In the data rows, 128 means zero.
Two rows play each game, the first against the second. How much does the first row win by? 20 is about a draw, 40 a big win and 0 a big loss. Wins can go round in a circle: one row can beat a second, the second a third and the third the first. Each row has two weighted sums of its numbers, A and B, taken from their middle values. A row wins by its A times the other's B, less its B times the other's A.
[147 133  89 151 138  76 122 101 131 119 133 122 115 122 134  92]
[ 94  86 132  82  93 136  87 126 112  89  90 131 161 129 145 160] 20
[133 230 113 130 218 115 142 114 128 138 188 119  87 108 110 121]
[108  96 127 119  92 143 113 105  87 119 113 191 155 124 119 143] 33
[110 140  88 114 138 115 115  79 139 110 141 145 133 109 109 136]
[140 111 151 129 107 136 138 246 128 141 107  92 119 141 136 113] 18
[ 85 142 120  97 144 154  84 111 114  79 182 140 127  78  78 219]
[175 125  98 177 129  76 133 109 131 133 125 117 117 132 140  84] 22
[234 117 117 185 121  86 197 133 135 201 103 105 118 186 198  76]
[112 108 230 114 100 189 120 132 112 123 111 147 137 128 118 152] 15
[163 208 113 177 181 118 188 123 126 186 167 117  92 119 112 106]
[116 126  97 113 125 133 123  84 138 114 136 157 158 106 106 135] 15
[214 161 118 221 141 102 229 132 136 223 143 109 109 144 125  87]
[122 246 118 135 246 108 114 112 133 112 229 126 100  87  91 126] 10
[111  74 136 102  76 130 104 130 114 108  82 124 191 156 158 127]
[109 109 130 112 130 115  93 116 139  89 130 129 205  98 112 129] 23
[132 125  95 132 131 117 134 133 227 132 121  85 126 127 112 123]
[117 136 126 165 133 135 114 120 136 116 157 121 129  92  89 139] 23
[114 108 182 123 107 164 111 113 126 114 116 143 140 113 109 152]
[218 143 123 251 136  96 187 134 140 195 138 107 126 137 115  83] 19
[124 135 103  98 131 114 131 134 105 126 115 122 115 140 165 110]
[134 191 112 128 175 121 161 122 110 157 150 115  76 128 125 119] 23
[188 122 101 145 129  77 147 131 122 148 111 111 113 158 185  80]
[136 131  97 135 137 128 127 118 230 124 130  96 162 118 117 116] 19
[138 126 123 135 126 113 134 197 172 134 107  82 103 144 132 108]
[113  79 132 117  83 144 118 124 108 116  93 140 200 141 128 134] 17
[135 107 206 122 104 129 125 194  96 125 111 125 112 135 137 120]
[108 103 136 109  99 137 112 108  82 115 116 195 135 118 115 141] 9
[ 81 132 122  98 134 186  86 117 115  89 160 134 126  85  81 235]
[101 125 149  90 121 218 117 149 106 122 124 127 122 124 123 174] 22
[107 118 162 110 120 129 105  95  81 114 129 242 127 111 123 132]
[114 114 204 113 117 135 114  99  95 114 125 206 133 120 130 130] 32
[239 120 119 183 119  87 191 133 131 187 103 104 126 182 197  74]
[114 125  94 122 128 135 119  87 152 118 139 142 160 114 112 135] 25
[124 122 149 118 124 110 133 170  97 120 115 116  86 132 139 116]
[132 116 118 156 121  97 119  88 132 112 122 136 124 114 116 112] 27
[133 134  84 135 139  83 112  89 134 112 135 125 116 113 122  97]
[129 124 103 135 127 129 126 103 202 127 129 111 182 117 115 120] 19
[ 92 128 123  94 146 124  77 113 117  82 157 144 163  83  92 163]
[156 126 103 175 127  85 128 101 139 121 127 125 128 118 126  93] 20
[115 123 100 120 127 139 117  94 151 119 134 137 171 112 112 135]
[139 128  97 152 129  86 113  90 135 117 130 130 123 115 120 101] 15
[116  77 135 103  78 137 125 140 115 124  78 117 168 189 178 122]
[ 93  84 131  86  88 133  94 122 110  90  86 129 158 142 160 151] 25
[133 182 123 125 204 104 118 125 182 118 151 101 107 105 116 116]
[134 128 114 132 141 119 123 116 218 131 131 100 165 116 123 118] 6
[108 207 110 141 202 121 105 111 123 102 242 126 114  80  82 145]
[138 118 173 130 113 128 130 242 115 137 107  97 116 138 142 117] 39
[126 140 116 124 122 129 160 128 100 157 118 117  82 151 137 125]
[133 128 105 106 134 102 132 132 116 136 112 120 113 148 172  99] 18
[116  88 120 125  89 139 111 108 110 114 110 153 213 127 117 136]
[ 92 116 157  92 114 242 116 151 113 114 122 125 121 122 117 188] 16
[121  85 131 123  77 146 147 137 102 143  86 127 129 185 153 128]
[114 115 177 110 117 128 108 105  82 108 125 232 120 109 127 130] 6
[225 105 130 165 109  97 211 129 134 220  92 110 120 220 220  77]
[140 139  82 131 138  90 123 117 125 120 134 109 110 117 132 103] 24
[108 114 116 108 116 139 113  86 106 106 138 208 162 106 113 142]
[103 110 200 100 110 220 119 136 116 123 112 134 132 120 108 175] 25
[120 130  84 128 130 119 125 105 200 127 127  91 130 122 111 122]
[124 115 198 114 113 126 119 170  86 118 113 138 105 131 144 119] 1
[181 109 122 154  97 127 232 138 125 230  92 102 106 231 188  90]
[131  91 134  94 102 118 140 122 117 134  84 124 123 204 233 100] 22
[174  91 132 131  86 115 189 138 124 192  86 114 119 250 238  94]
[137 207 117 126 202 118 140 121 126 141 160 111  82 116 121 119] 15
[ 88  91 134  86 100 132  82 124 115  81 105 139 183 108 123 158]
[145 104 123 105 118 108 144 125 122 140  97 126 118 190 228  99] 24
[145 119 125 176 115 106 124 108 138 125 128 118 132 114 107 110]
[ 85 143 121  96 159 134  80 109 117  85 178 145 137  77  85 185] 20
[ 90  99 126  76 100 154  89 119 112  90  98 138 128 129 140 178]
[144  77 134 110  76 129 151 140 123 154  77 119 137 233 225 104] 17
[115 107 191 125 112 161 110 110 122 116 120 145 135 122 113 146]
[124 183 115 167 166 123 112 120 125 117 208 122 121  86  78 136] 11
[111 131  98 111 140 116 104  76 121 104 140 174 130 109 115 135]
[104 104 134 107 102 142 112 102  79 113 123 202 134 119 121 138] 25
[140 128 113 137 132 111 134 193 197 135 118  81 113 136 130 110]
[172  95 130 121 103 104 169 135 125 170  82 121 120 227 255  87] 24
[100 111 186  97 110 224 129 169 112 131 112 124 129 131 121 161]
[128 117 127 123 128 116 107 116 171 108 127 123 218 108 118 121] 21
[100  90 137  99  96 122  89 122 121  90 104 130 218 111 125 141]
[168 186 110 172 164 123 201 123 124 198 146 111  84 141 121 102] 22
[159 155 118 222 143 105 145 129 138 152 168 110 124 103  93 104]
[134 128  91 135 139  81 115  88 132 112 135 133 117 111 123 103] 20
[213 119 126 179 113 103 251 136 134 245  98 107 108 216 184  87]
[127 119 182 120 116 118 116 174  88 120 112 126  99 129 141 115] 12
[131 119 134 170 120 116 124 112 139 123 132 125 132 106  96 128]
[119  93 126 115  81 145 141 133  88 140  89 137 116 165 140 131] 11
[114 116 156 106 114 186 130 194 114 133 118 111 118 134 128 141]
[108 117 152 105 110 124 114 135  84 118 116 165 100 124 128 129] 25
[115 109 226 110 108 204 129 165 112 136 109 128 134 131 121 141]
[124  77 133 118  77 137 140 138 113 137  78 118 150 210 181 117] 33
[ 90 169 120 106 188 122  86 111 118  86 208 142 135  73  86 165]
[132 126  90 132 134 121 133 126 231 132 123  86 131 133 112 123] 9
[132 126  96 133 132 125 125 111 225 133 124  96 159 123 114 122]
[117 124  95 124 127 133 119  92 171 129 128 125 165 115 108 131] 27
[130 104 236 126 104 152 127 187 106 130 106 127 124 137 142 126]
[114 127 152 111 129 130 110  86  93 107 131 237 130 110 121 135] 3
[122 126 129 127 135 114 105 115 177 107 132 113 202 104 118 118]
[ 98 118 158 114 111 190 107 124 127 109 131 129 137 103  92 185] 16
[189 122 108 200 128  82 141 109 138 141 128 116 130 125 131  85]
[131 120  96 133 120 115 142 186 181 139 117  81 120 132 118 113] 19
[106  77 132 104  77 136 114 134 112 109  77 121 181 171 173 124]
[184 135 121 243 128  93 154 125 143 160 146 109 130 118 105  94] 17
[122  79 127 121  78 139 139 139 102 134  84 127 144 173 150 127]
[ 93 100 128  96 111 123  81 119 121  82 118 140 189  98 108 155] 23
[115 118 175 112 123 125 108  89  96 117 124 216 131 117 130 133]
[201 127 103 185 128  79 154 120 127 153 113 115 121 143 166  78] 21
[112 139  80 121 140 108 119  96 172 116 134 105 120 112 104 121]
[127  76 134 109  73 136 129 138 110 130  79 121 161 191 175 123] 4
[127 184 118 175 164 124 121 120 131 123 209 122 121  89  81 133]
[134 104 216 121 107 125 119 189  95 127 109 124 112 131 145 114] 32
[123 152 123 115 142 114 130 137  95 134 126 118  81 130 132 122]
[106 101 125 118  93 138 122 113  81 121 111 169 117 133 122 137] 23
[143 109 121 100 119 106 136 127 116 141  95 129 115 184 220  98]
[245 126 114 213 123  81 196 133 134 205 111 110 129 171 176  77] 20
[135 173 116 123 185 108 122 131 182 136 145  94 100 118 128 114]
[118  76 133 100  79 133 117 133 118 117  78 118 147 198 204 123] 15
[144 142 115 134 122 132 191 130 108 187 117 115  86 164 142 111]
[131 110 221 127 110 134 125 186  91 129 107 132 119 134 139 120] 25
[ 86 102 131  75 107 159  86 118 108  88 101 140 130 118 139 186]
[ 98 121 135 129 120 166 108 114 129 102 150 126 133  92  84 181] 18
[ 86 117 135  81 120 229 105 127 107  99 117 137 114 116 117 205]
[118  99 118 125  98 141 115 102 113 112 116 160 225 120 112 132] 22
[166 121 113 197 123  78 135 109 136 131 122 118 125 119 115  92]
[114 179 115 160 167 126 112 117 125 107 211 121 121  84  81 141] 18
[136 134 125 129 132 109 128 196 159 135 112  80  94 138 132 109]
[108 134  98 117 137 119 112  75 119 109 143 175 132 108 108 135] 22
[161 120 112 121 126  93 144 131 111 146 107 119 120 169 205  86]
[113 217 120 126 228 107  96 111 135  94 223 135 117  82  93 131] 26
[114  93 129 123  96 129 104 119 133 102 109 136 253 116 120 127]
[138 114 151 133 117 112 130 230 120 132 105  90 106 143 138 112] 16
[128 110 141 124 112 150 137 234 123 147 110  89 122 139 127 124]
[128 134  85 113 136 105 129 144 136 123 130  92 111 126 118 113] 26
[110 132 118 118 134 114 107  77 108 106 135 200 125 111 118 132]
[112 125 130 117 135 117 112  82 107 106 132 214 128 108 119 130] 21
[111 106 124 114 100 143 111  98  92 111 122 198 167 117 112 139]
[121 135 123 116 122 123 145 132  92 139 117 124  83 139 137 121] 18
[ 91 117 165  89 111 248 107 140 114 106 122 133 123 115 106 212]
[ 95 173 113 119 174 136  93 115 115  91 215 132 120  75  79 177] 20
[109 129  97 115 129 128 117  81 134 115 139 166 150 108 111 135]
[245 133 117 237 124  94 221 133 142 226 123 108 116 167 150  76] 18
[114 109 202 114 112 125 117 139  85 115 118 168 114 121 134 121]
[ 92  98 130  79 105 151 100 117 110  96  97 138 124 141 156 158] 18
[133 119 125 136 105 124 135 232 153 139 108  78 110 143 126 112]
[144 134 102 113 134  93 134 124 115 132 114 120 114 147 173  99] 19
[ 90 130 119  92 146 125  78 117 118  80 155 142 153  83  93 172]
[244 123 124 212 123  86 211 136 134 216 112 108 120 177 174  73] 22
[150 229 113 153 204 117 166 112 124 168 184 127  88 111 104 110]
[159 135  92 137 144  83 138 122 118 137 122 113 109 135 158  87] 11
[131 159 118 133 177 110 120 125 209 123 140  99 123 111 119 110]
[138 105 117 129  99 141 186 135 104 177 101 117  92 186 145 116] 7
[104 113 151 134 110 165 110 116 133 115 133 126 137 105  93 165]
[125 107 252 119 109 162 124 164  96 130 109 139 135 135 136 127] 9
[152 146 110 148 126 127 202 124 114 197 119 113  85 161 139 110]
[ 95 142 121 101 162 122  85 108 121  86 175 140 148  83  88 162] 20
[115  75 136 100  79 128 120 134 119 119  79 121 149 199 203 119]
[ 83 113 128  81 117 187  88 110 105  91 113 145 119 109 117 219] 24
[109 109 114 118 104 142 113  90 107 114 128 187 182 109 111 140]
[129 108 222 123 108 140 133 198 103 133 108 117 118 133 137 120] 29
[125 133 105 102 133 122 125 140 115 124 118 115 108 134 153 110]
[239 128 115 222 128  78 184 126 135 182 115 111 126 159 161  78] 18
[165  91 130 130  84 123 191 138 125 190  78 112 124 255 228  99]
[114 122 148 121 123 119 109  86 105 110 125 202 134 112 122 126] 17
[106 119 138 113 120 141 107  89  84 108 132 243 138 110 119 140]
[129 126  90 133 120 122 140 171 195 135 114  81 112 132 120 115] 20
[120 116 117 120 110 134 158 133  95 152 106 128  90 159 138 127]
[137 126 121 130 120 111 134 209 171 136 110  75 105 140 129 106] 24
[131 121 108 133 128 129 125 106 202 127 128 112 186 114 120 121]
[132 196 118 126 210 107 119 128 168 120 160 101  98 109 120 111] 36
[127 167 119 115 159 115 134 134 109 138 132 113  80 127 126 119]
[225 121 111 207 127  81 166 119 135 167 120 110 127 151 163  79] 20
[124 129  86 123 131 122 128 112 220 132 125  91 136 124 110 123]
[114 138  82 119 136 108 119  93 174 117 136 108 125 116 108 127] 24
[107 122 111 109 126 140 108  75 103 113 138 211 155 103 114 141]
[132 156 120 129 160 111 131 147 192 131 124  88 103 122 132 109] 6
[109  94 129 111  89 141 123 120  91 122 103 165 125 136 127 133]
[110 201 116 145 196 120 109 117 121 107 234 127 113  86  82 143] 11
[110  99 132 113  94 148 114 110  86 118 115 188 140 121 120 143]
[131 117 118 134 115 123 139 227 156 142 112  81 112 141 129 113] 24
[171 208 113 202 177 116 183 119 130 185 184 116 101 112 104 101]
[108 141  89 120 143 113 114  83 142 112 139 135 125 110 105 134] 9
[124 136  81 124 135 100 124 125 142 120 133  99 114 117 117 110]
[134 182 123 124 184 106 127 134 146 129 146 100  84 113 128 112] 27
[126  81 130 115  80 143 143 141 106 139  80 117 141 200 169 123]
[126 181 113 126 176 115 136 130 117 132 145 109  77 122 124 117] 19
[166 131  91 158 137  84 128 105 128 124 124 116 118 124 134  89]
[175 117 115 123 125  88 157 128 114 156  98 123 116 177 211  86] 25
[113 125 167 108 124 131 108  89  87 109 128 242 132 111 120 129]
[157 121  99 120 137  88 142 126 114 140 114 115 111 152 184  97] 9
[108 133  99 119 131 104 103  79 119 110 134 172 125 111 110 128]
[137 115 160 131 118 120 131 226 115 130 106  88 108 140 143 108] 19
[123 109 227 121 111 129 120 162  92 114 110 149 120 132 138 116]
[139 122 117 138 119 116 136 221 173 141 109  81 110 146 129 112] 29
[124 137  80 122 139  96 125 119 137 123 131 102 105 120 125 105]
[107  88 135 101  93 126  92 126 125  91  98 130 226 111 130 141] 18
[113  86 123 120  80 148 115 118  97 117 100 155 196 133 122 140]
[137 158 120 125 164 109 127 150 178 132 129  87  94 124 131 108] 22
[116 128  93 116 131 130 124  83 162 121 136 133 156 119 115 133]
[109  86 126 120  84 149 128 130  97 128  95 141 154 153 132 129] 16
[108 109 198 108 110 222 128 172 113 132 111 117 132 131 123 158]
[126 125 144 120 127 110 120 172 106 119 119 112  85 136 136 115] 26
[114  77 134 109  77 139 107 135 110 111  83 123 207 154 151 127]
[200 124 103 172 127  81 154 121 123 154 114 113 124 150 176  76] 21
[138 157 119 125 167 112 125 153 172 131 134  87  94 123 133 104]
[123 128  87 130 123 116 134 147 187 137 124  82 118 125 115 120] 14
[100  79 132  83  84 135  90 123 117  89  94 133 177 126 143 148]
[121 191 125 122 212 105  99 108 156 108 185 120 123  88 102 121] 25
[217 129 125 193 122 112 246 136 134 249 105 109 107 188 164  90]
[124 120 128 123 131 114 101 116 176 101 137 116 201 103 113 116] 27
[186 178 118 187 149 113 218 125 129 219 146 108  95 144 127  99]
[121 114 237 118 110 141 115 138  85 120 112 173 125 126 135 117] 28
[126 122 121 132 128 104 113  90 121 108 125 160 132 112 119 114]
[108 124 149 107 121 128 108  90  86 108 135 252 134 110 122 136] 18
[124 127  94 131 127 122 135 130 235 138 113  84 128 128 121 119]
[105 107 138 109 106 131 117 110  80 112 124 206 123 115 123 137] 18
[111  83 131  89  90 126 112 124 116 113  78 123 143 184 199 127]
[126 103 119 126  93 142 169 131 101 165  94 121  95 187 151 122] 16
[115 102 117 126 108 139 115 102 138 117 122 150 234 116 114 129]
[117 111 231 118 111 137 113 136  87 118 115 177 118 125 135 120] 21
[127 116 193 120 115 117 122 193  94 122 109 118 104 127 138 115]
[121 129  80 127 131 111 122 118 167 123 131  92 118 119 115 124] 32
[119 141  77 124 140  97 116  93 155 116 138 111 114 115 112 118]
[163 135  93 139 139  77 135 115 126 132 123 117 110 131 157  81] 24
[158 120 110 188 121  89 129 104 134 127 130 118 132 115 118  96]
[108 196 109 146 191 123 104 114 125 109 229 123 110  84  76 144] 20
[102 127 125  89 125 164 121 142 105 123 116 126 116 131 147 144]
[125 125 101 124 128 128 129 104 209 130 124 106 171 126 118 120] 1
[101 111 165 119 111 187 111 121 132 110 126 129 129 109  95 171]
[127 152 123 121 148 105 128 156 123 121 128  97  87 127 134 110] 21
[117 134 138 121 127 109 117 157 101 128 115 108  89 133 136 120]
[109 116 177 113 115 127 109 121  79 114 122 195 115 117 130 124] 20
[135 187 122 122 206 105 119 127 172 126 157 101 100 108 124 114]
[145 146  82 129 143  87 125 116 130 124 131 115 111 123 134  99] 16
[ 77 125 126  83 127 192  86 113 106  82 141 137 127  94  89 245]
[126 137 135 116 136 109 127 159 110 124 119 105  82 133 134 119] 21
[124 157 122 117 149 112 139 136 105 137 130 113  75 127 127 115]
[104 125 117  89 127 153 118 141 103 116 112 126 115 134 154 138] 18
[ 80 104 125  78 111 161  82 109 109  80 119 140 139  99 112 207]
[ 93 161 119 118 166 141  92 115 117  90 212 129 122  84  77 185] 23
[141 131 117 129 138 112 133 185 191 137 110  83 108 143 134 105]
[107 104 126  85 117 138 112 120 106 118  98 131 116 156 185 133] 30
[128 130  88 134 123 121 134 127 214 132 123  85 126 126 113 124]
[ 98 143 119 127 135 155  97 117 125 101 173 125 125  85  79 185] 18
[124 118 201 119 117 132 113 124  87 112 119 187 117 119 137 121]
[125 127 111 109 119 134 139 190 123 137 126  97 111 132 128 123] 18
[138 123  95 139 139 121 129 135 240 140 118  84 128 128 119 117]
[128 117 118 120 102 141 162 130  95 153  99 125  97 165 134 127] 4
[139 119 126 135 127 113 132 199 162 137 116  85 103 141 140 113]
[119  99 120 128 102 139 110 111 131 115 112 141 242 115 113 126] 21
[231 150 119 233 135 102 225 137 144 221 127 110 113 153 130  83]
[103 189 118 135 189 131 102 118 121  94 228 131 113  82  75 157] 11
[123 125 103 134 125 131 124 103 191 126 129 112 185 121 115 123]
[222 110 131 172 104 104 216 135 134 220  95 107 116 223 225  80] 12
[130 122 117 130 133 125 114 114 197 118 127 111 202 106 120 117]
[116 113 222 116 114 148 119 111 102 122 111 173 130 119 126 137] 10
[119 133 112 109 124 138 130 169 115 128 120 106 116 133 133 129]
[ 91 104 130  89 118 124  83 113 113  77 128 141 172  94 101 176] 21
[141 140 112 135 152 113 126 129 232 131 127  94 137 121 122 113]
[117  82 130 115  79 144 123 127 100 122  90 143 174 144 135 131] 10
[134 115 112 130 110 129 141 220 148 140 115  85 115 136 124 116]
[175 115 112 127 120  89 155 126 118 154  99 118 118 176 213  83] 18
